Here are the same points, seen from different sides; a view may also be mirrored.
A view may leave some points out. In some views, one point has been moved. Which views, in the order they come, and which point in each? Write - if no view has one.
Scene 1:
In the rows, zero is written as 128.
A:
  romi [122 115 158 121 118 159 147 106]
  Gole [108 111 131 119 135 164 145 106]
  fuves [119 123 144  95 120 151 156 116]
  Vak [119 121 127 102 125 157 158 123]
  Rof [ 98 133 141 102 132 165 151 123]
  mulu [107 102 177  97 145 176 147 122]
  fuz [112 122 140 107 155 173 146 132]
B:
  Gole [140 167 168 123 117 115 130 150]
  mulu [111 160 148 138 118 137 164 154]
  fuz [138 142 161 117 111 117 156 161]
  Vak [141 139 164 124 108 118 128 133]
  fuves [131 144 162 137 100 125 129 130]
  Rof [142 148 174 124  99 134 147 143]
  romi [130 159 162 150 115 130 120 151]
C:
  fuves [141 126 181 122 127 127  88 126]
  romi [156 108 177 105 137 120  99 126]
  Gole [152 110 164 132 155 125  96 127]
  mulu [135  90 167 122 123 129 110  94]
  Rof [138 116 168 143 125 119 101 131]
  fuz [126  92 160 143 137 124  90 125]
D:
  Gole [111 116 110 108 122 144 167 147]
  Rof [ 98 121  99 113 119 118 154 156]
  fuves [ 93 117 109 100  94 125 159 154]
  mulu [ 82  84  98 112 124 130 176 176]
  Vak [105 129 117 105 101 126 162 158]
  fuz [116 110 105 122 123 123 165 175]
  romi [100 106  96  86 106 136 176 146]
E:
  Gole [190 191 237 134 122 128 132  61]
  fuz [189 186 218 142 102 123 154  50]
  Vak [171 192 228 125 128 130 144  40]
  romi [193 182 239 103 119 117 130  55]
  Rof [165 188 222 131 107 117 139  55]
F:
  romi [144 156 170 142  74 128 126 140]
  fuz [172 168 158 144  44 106 138 122]
  Vak [166 160 177 128  59 114 156 127]
  mulu [141 187 171 138  39 122 120 123]
  Gole [171 153 174 132  66 111 124 136]
  fuves [152 159 163 125  63 128 150 142]
  Rof [167 171 174 138  56 111 153 140]
G:
  Vak [139  77  91 143 140 116 146 126]
  fuves [148  88  91 143 131 124 155 121]
  Gole [124  86 104 157 148 111 166 131]
  mulu [143 121 101 161 150 147 158 147]
  fuz [118 102  92 144 155 124 142 143]
  romi [150 104 108 158 143 112 164 117]
  Rof [124  97  90 153 126 122 145 134]
Views that do not fit: F
  moved in F: Vak
